In the data rows, zero lies at 4.5, halfway between 4 and 5.
Some points, one per row:
array([4, 4, 3, 3, 5, 4, 5, 5])
array([5, 5, 5, 4, 4, 8, 5, 2])
array([4, 5, 4, 3, 3, 4, 6, 5])
array([5, 4, 5, 4, 4, 7, 5, 3])
array([4, 4, 5, 6, 4, 5, 5, 3])
array([9, 3, 8, 6, 2, 6, 1, 3])
array([4, 6, 0, 3, 6, 5, 6, 5])
array([7, 5, 7, 5, 5, 4, 3, 7])
array([5, 7, 3, 9, 4, 5, 3, 0])
array([5, 5, 5, 7, 4, 5, 4, 2])
array([4, 4, 4, 4, 4, 5, 5, 5])
Then 20 other points, each followed by its number:
array([5, 5, 4, 8, 4, 4, 4, 2]) 0
array([4, 4, 4, 4, 4, 4, 5, 5]) 1
array([3, 4, 4, 3, 4, 4, 5, 5]) 2
array([1, 4, 2, 2, 5, 5, 5, 7]) 3
array([3, 1, 6, 4, 7, 2, 5, 5]) 4
array([1, 4, 2, 2, 2, 6, 6, 6]) 5
array([7, 7, 4, 6, 5, 2, 3, 4]) 6
array([8, 4, 6, 5, 4, 5, 3, 4]) 7
array([4, 4, 4, 4, 4, 5, 5, 4]) 8
array([4, 4, 4, 4, 5, 5, 5, 5]) 9
array([4, 4, 4, 4, 4, 5, 5, 5]) 10
array([5, 7, 3, 9, 4, 4, 3, 0]) 11
array([3, 2, 6, 4, 6, 3, 5, 4]) 12
array([5, 7, 1, 3, 6, 6, 6, 3]) 13
array([4, 4, 5, 5, 5, 4, 5, 5]) 14
array([6, 4, 6, 5, 5, 4, 4, 4]) 15
array([7, 3, 7, 5, 4, 5, 4, 5]) 16
array([4, 6, 3, 8, 5, 5, 4, 2]) 17
array([5, 4, 5, 7, 4, 5, 5, 3]) 18
array([5, 4, 7, 4, 6, 4, 4, 9]) 19
Which of these numbered points is nearest to each point below by angle, seen from the average point of the first points? Its number follows each.
array([5, 5, 4, 7, 5, 5, 4, 3]) > 17
array([5, 6, 4, 5, 4, 3, 4, 4]) > 6
array([9, 8, 7, 4, 4, 0, 2, 6]) > 6
array([5, 6, 1, 4, 6, 5, 6, 4]) > 13
array([4, 4, 4, 3, 5, 4, 5, 5]) > 2
array([4, 3, 7, 4, 6, 4, 4, 9]) > 19
array([4, 5, 4, 3, 4, 3, 4, 5]) > 2
array([5, 8, 0, 2, 5, 4, 7, 4]) > 13
array([5, 8, 0, 2, 5, 4, 7, 4]) > 13
array([4, 5, 3, 4, 5, 6, 5, 3]) > 13
